Here are some points, one per row:
[-39   0 -93  31 112 -10 -12  36  11  48  -2  -7 -20 -52  16  70 -45  -2
 -70 -19   5  22 -15 -23  77 -26 -49  24   2   1  60  46  11  23 -37 -41
  45 -12 -21 -95  13 -26   6  20  25  29]
[ -3   0  50  -7  72 -16 -32  49  46 -82  11   4 -54 -15 -30  28  45 -14
  11  35   7  41  -4 120  23  53  51 -13 -13  -5  29 -29  22  38  63 -66
  19  -7   9  18  27  64 -17   1 -52  49]
[-22  73  11  12  15  36 -53  49 -26  11   5 -15 -68  80 -70 -24 -35 -35
 -22 -44   0 -19  10  39 -25  21   5 -20  20  34 -44  -1  14  36 -47  43
 -58 -30 -19  19 -76 -39   0  17 -19  42]
[ 20   2 -11  37  -4  13 -11  21 -18  58 -14 -28   7  30 -35 -66  23 -32
   3 -68   0  -1  -4  97   3  22 -47  43 -25 -81  -2  18 -25  19 -35  24
 -10  28 -66  21 -27  56  30 -53  -5 -47]
[-17 -19 -12  21   0  -7  93  29 -12  17 -24  54  27  20  27   2  38 -28
  61 -50 -32 -37 -21 -31  46 -34  70 -16  25 -16 -19  20  22  14 -30 -10
  41 -68  42  12  35   5  63  60 -45   6]
[   6  -62   31  -26  -25  -67  -33   -3   40   -3  -54  -16  -23    6
   30  -42   80  -43 -102  -11   16  -67    0  -30   39  -28   24  -90
  -24  -66    0  -51  -96  -30   13   52   10  127   58  -11  -63  -78
  -92   39   10   36]
[ 46 106  29  -8 -28  -3  66   5   2 -25 101 -10  48  13  57 -48 -32   2
 -40 -71  28  -1 -18 -24  34  37  50   0 -27 -19  -1  -2  19 -56  -6 -46
  12   2  14  12  46 -11  39  17  33   3]
[-15 -16 -56  23 -23   2   4 -20  -2  22  45 -53  43  26   1  54 -27 -37
   9   4  17  25  12  40 -14 -80  88  67   3 -14  26  40  28 -64  34  36
 -19 -29  27   3  28 -76 -39   2 -76 -45]
[ 11  -3 -13 -48  -8  10   8 -29  66 -51  21  32 -90 -56 -69 -28  56  40
  62  23  27  15  21  36  31   4 -26  -6 110   3  26  12  11 -19   0  47
  -3  32  -5 -36  49 -24  39 -61 -58  34]
[  33  -38   83  -32  -61  -74  -49  -84   19  -29   23   42   34   24
  -36   47   30  -13    7   -1  -46  -28  -47   -8   74   -9  -51  -17
  -32   16   28  -23  -38  -23   47  -15  -35   35   33  -38 -124  -11
   23  -16    2   25]
[  1 -37 -38  17  -9 -48  14 -49  60  -6   3 -41  23 -49   6 -38 -71  59
  29 -75 -40 -11  -1  -3 -41  32  36 -38 -26  10  19  20  -4  63 -25 -40
 -50 -55  14  45  28 -31 -23  27 -14 -23]
[-119   42  -20  -31  -95   -7    5  -25   28  -18   -2  -12   75  -29
   52  -46  -11  -40   -7   15   21   14  -22  -59    8  -20   20   -3
  -32   22  -43   -1   52   51  -52  -82   10   18  -15   62   14  -13
   34  -54  -13  -32]
[  2   6  78  18  17  46  77  34 -10 -48 -27  57 -17  15  16  -4 -79 -27
 -17 -33 -47  21  -5  37 -17 -43 -52  45  27 -20 -65 -32  28  51 -41  11
 -37  31  20  20 -14  40 -54 -51   7  11]
[-42  15  64 -34 -54 103  28 -75 -25 -84 -57 -14   3  -7  -7  -4  20  65
 -28  19 115 -19  13  28  -4   9   1 -37  36   5  68  52 -24 -25  64 -15
  64 -18 -56  55 -91  67   4  -1   6   6]
[104 -42 -55  28  46  18   1  33  73  38 -26  16   9 -31 -12 105  26 -44
 -12 -26  71  37  -7 -62 -12  46  14  46  17  59   1   4  71  20 -27 -40
 -30  35 -21  -5  -5   3 -11  41  33 -24]
[  31   60    7  -48  -32    8    7  -14  -72  -27  -27    9  -53  -32
  -25   -5    7  -45 -117    2  -62   -9    0  -41  -13  -22  -28   48
  -12   -5  -29  -10  -63   40   38   14   -9  -57  -52   72    7   33
   33  -22  -42  -29]
[ -1   2 -43  -3 -62 -34  30 -60  15   1  -4  60  29  53 104  -7 -52  11
 -20  -1   8  84  86 -21  -3  61  15 -58 -70  12 -58   6  44  46  -4  17
  86  -9   2  28 -28  23  77 -39 -27 -18]
[ -1   9  34  41 -40 -45   5  33 -15  31  27  51  29  42  -6 -33  20  27
  20   7  17  13  -8 -49  33  -5  55  17 -20  66   9  60  21  44  18  40
  -5 -47 -39   0  70 -45 -50 -53  52 -15]
[-54   0   1  -3  39  46 -98 -18   1  -8   2  48 -25 -35 -12  36   1  19
  61   3  45 -24  14   3  18  58 -29  17 100 -89 -14 -30 -24 -25 123   8
   4 -22 -12  38   9 -21 -24 -24  23   6]
[  18  -17   86  -90   27 -111  -84   18   51   27  -95  -36   41   46
   26   -2   21   -4  -44   17    6  -34   -1  -35   44  -84  -44  -82
  -23  -26   27   19  -15  -69   10   75  -64   81   96   30   -8   44
  -14    0   13   35]
[ -5 -31  26  11  30   8 -33 -40   7 -39  12  -8 -88  27  17 -54 -57  -8
  13  19   4 -90  -7  -1 -25 -11   5 116 -32  37 -78  43 -31 -35 -29  13
  35  34 -28  12 -19  36  21  20 -18 -15]
[-32 -15 -71   4  23  76  20  64 -12  65 -19  -1 -17  30  10  60  28  43
 -11 -48 -65 -13  36 -68 -23  53 -16  35  -9  34  88   9   7 -78   4 -72
 -15  44   6 -49  14  22 -67  -1 -23   8]
[  6  -1 -67  13 -32   5  -8  20 -15 -84  40 -67  34  74  34   0 -23  15
  32  -7   7  18  -9 -72  10 -40  96   2  28 -17   1 -29 -37  33   1  11
   1 -16 -10 -48  17  60  12 -14  43  -7]
[   8  -15  -50  -19  -33    5  -37   31  -14   11    0   30   64   -3
   28   11  -15   79    8  -22    6  -37    0   35    4  -44   28    4
  -42   14   17 -102   -6  -65  -28   26   24  -73  -90    7   55  -21
  -45   22   -3    4]
[ 34  13  15  26   2 -82  45 -47 -62   7   7  31  29  29  17 -26  -1 -54
  65  36  19  39  -8 -66 -56  23  32 -48 -38 -50 -21  30  50  -5 -31 -64
 -26 -31 -76 -10   4 -11 -25 -13 -39  34]
[-15 -34 -21 -33 -50 -25   4  39 -45  51  54  18  38  31  17  25 -61  34
   7   0  81 -20   6  25 -77 -22 -10 -29  42  42   2 -25 -76  22  -9 -56
 -13 -10  21 -52  52 -31  37  13 -40  -4]
[  6 -49  -5  31  48  91   0 -27 -81  17  61 -17 -12 -21  31 -34  14  -9
   0  16  -9 -37  -4  13 -16 -22 -35  24 -26  36  22 -46 -18  24  10  85
 -47  47 -22  83   6   0  72 -13 -21  57]
[ 12   4 -70   5 -15  39  -4  39 -34  37 -59  16 -52 -82  26  -5  -4 -18
  48   3  38  67  20  -8  19  -3 -10  27 -66  51  25   9 -15 -66   6 -34
 -76 -34  40 -69  -4  -1  -6  41  98  14]
[  25   15   20  -24   18  -31   20   -2  -15   77  -21 -100  -10  -38
   35   40   46   36   32  -31  -35   47   92  -21    3  -12  -27   83
   29   35  -21    8   57   69    2  -45   36   15   -2  -76   16  -20
  -15   73   33   38]
[-52  84  71  73 -42  40  30 -30  36 -16 -16 -22 -81 -43 -30  68  24  58
  33  49  14  30 -14  13 -18 -17  -3 -76   0   0 -34 -30 -72 -56  26  -7
  57  40 -60  57 -13  12  44 -29  13 -34]
[ -53    2   14   42   14  -14  -40   13  -20 -101   66   32    5  -66
  -50   68   55   37   22   25  -18   28    8   61   16   56  -58  -28
   33  -33  -48   66   22    7  -14   37  -28   26   20  -30   29   38
  -31   67  -26  -15]
[  2  46 -50  40  14  -6   2 -83 -92  69 -91  -1  18 -33 -32 -17 -19  33
 -42   9   1  52 -17 -17  43  27  45  12  33  83  -7 -55  68 -31  -7 -62
  12  50  45 -23 -15  18   8   2  16 -17]
[  50  -34   25  -34   49  -57  -34  -14   70   35    6    7  -11   75
  -32   -2  103   61  -56   62    3  -21   -9  -46   30  -91  -55  -31
  -64 -103    4  -29  -44    9  -41   13   -7   39  127   38  -75  -39
  -49   16   29   -3]
[-49 -27 -74 -74   3 -46 127 -16 -16 -12  -3 -16   3  69   8  -7   7   8
   2   7   0 -16 -41  17 -43  11   9 -26 -24  11 -48 -17  62   1  53  11
   2 -17 -31   6  23 -24  31   9  69 -35]
[ 24  44  45   5  10 -24  14  39  -7  35  52  18 -36 -66  25 -58 -40 -65
  26  62 -29 -68  16  13 -20   5  -9   6  19 -10  35 -37  49  45 -23  59
   1 -32   0 -31 -91  66 -10 -18  -3 -93]
[ -5 -12  48 -59  59  44 -48  34  -5 -68 -15  14  22 -67 -18  19  43  45
  31  23 -58  31  -3  60 -69  29  28  -8  54  -4  25  56 -30 -39  13  -6
  40   7  -2  15 -44 -80  60 -59  35 -27]
[  0 -61  19  44 -43  29  18  20  41  32 -12 -25  38  32 -54   2 -82  15
 -30  65 -25  -5  12  -6  -8  27  45  15  -8 -81  56   1   9   1 -13  15
 -38 -46 -25 -61 108 -43  21  37  30  25]
[  24  -36    1   25    7    3   -7   61    4   -6    4  -56    1    6
  -34  -36  -41  -61   35    4  -19   14  -89   10  -32   66 -127   42
   30   35   24   -6  -30    7  -24   59   51  -50   56   13   11   -3
  -45   -3  -61   10]
[  64   26   -8   24   48   86  -36  -32   29   19   29    7   35    2
  -33  -49   10 -106    1    5  -71  -45   10   45  -37  -31  -36  -47
    6   29  -61   37  -20   23   -2   10   21  -30    5  -30   36   61
  -35    2   13    9]
These points spread out most along one direction. For each point below, how far along it does it lie, from 0 to 99? The average is 50, and the first point in the table lies past the average. One standard deviation of the points above along it is 16.
[-22  73  11  12  15  36 -53  49 -26  11   5 -15 -68  80 -70 -24 -35 -35
 -22 -44   0 -19  10  39 -25  21   5 -20  20  34 -44  -1  14  36 -47  43
 -58 -30 -19  19 -76 -39   0  17 -19  42] 48
[  31   60    7  -48  -32    8    7  -14  -72  -27  -27    9  -53  -32
  -25   -5    7  -45 -117    2  -62   -9    0  -41  -13  -22  -28   48
  -12   -5  -29  -10  -63   40   38   14   -9  -57  -52   72    7   33
   33  -22  -42  -29] 48
[  1 -37 -38  17  -9 -48  14 -49  60  -6   3 -41  23 -49   6 -38 -71  59
  29 -75 -40 -11  -1  -3 -41  32  36 -38 -26  10  19  20  -4  63 -25 -40
 -50 -55  14  45  28 -31 -23  27 -14 -23] 63
[ -1   9  34  41 -40 -45   5  33 -15  31  27  51  29  42  -6 -33  20  27
  20   7  17  13  -8 -49  33  -5  55  17 -20  66   9  60  21  44  18  40
  -5 -47 -39   0  70 -45 -50 -53  52 -15] 62
[ -1   2 -43  -3 -62 -34  30 -60  15   1  -4  60  29  53 104  -7 -52  11
 -20  -1   8  84  86 -21  -3  61  15 -58 -70  12 -58   6  44  46  -4  17
  86  -9   2  28 -28  23  77 -39 -27 -18] 64
[ 24  44  45   5  10 -24  14  39  -7  35  52  18 -36 -66  25 -58 -40 -65
  26  62 -29 -68  16  13 -20   5  -9   6  19 -10  35 -37  49  45 -23  59
   1 -32   0 -31 -91  66 -10 -18  -3 -93] 49
[  24  -36    1   25    7    3   -7   61    4   -6    4  -56    1    6
  -34  -36  -41  -61   35    4  -19   14  -89   10  -32   66 -127   42
   30   35   24   -6  -30    7  -24   59   51  -50   56   13   11   -3
  -45   -3  -61   10] 49
[-49 -27 -74 -74   3 -46 127 -16 -16 -12  -3 -16   3  69   8  -7   7   8
   2   7   0 -16 -41  17 -43  11   9 -26 -24  11 -48 -17  62   1  53  11
   2 -17 -31   6  23 -24  31   9  69 -35] 62
[  25   15   20  -24   18  -31   20   -2  -15   77  -21 -100  -10  -38
   35   40   46   36   32  -31  -35   47   92  -21    3  -12  -27   83
   29   35  -21    8   57   69    2  -45   36   15   -2  -76   16  -20
  -15   73   33   38] 62
[  2   6  78  18  17  46  77  34 -10 -48 -27  57 -17  15  16  -4 -79 -27
 -17 -33 -47  21  -5  37 -17 -43 -52  45  27 -20 -65 -32  28  51 -41  11
 -37  31  20  20 -14  40 -54 -51   7  11] 50
[ 11  -3 -13 -48  -8  10   8 -29  66 -51  21  32 -90 -56 -69 -28  56  40
  62  23  27  15  21  36  31   4 -26  -6 110   3  26  12  11 -19   0  47
  -3  32  -5 -36  49 -24  39 -61 -58  34] 43
[ -53    2   14   42   14  -14  -40   13  -20 -101   66   32    5  -66
  -50   68   55   37   22   25  -18   28    8   61   16   56  -58  -28
   33  -33  -48   66   22    7  -14   37  -28   26   20  -30   29   38
  -31   67  -26  -15] 44
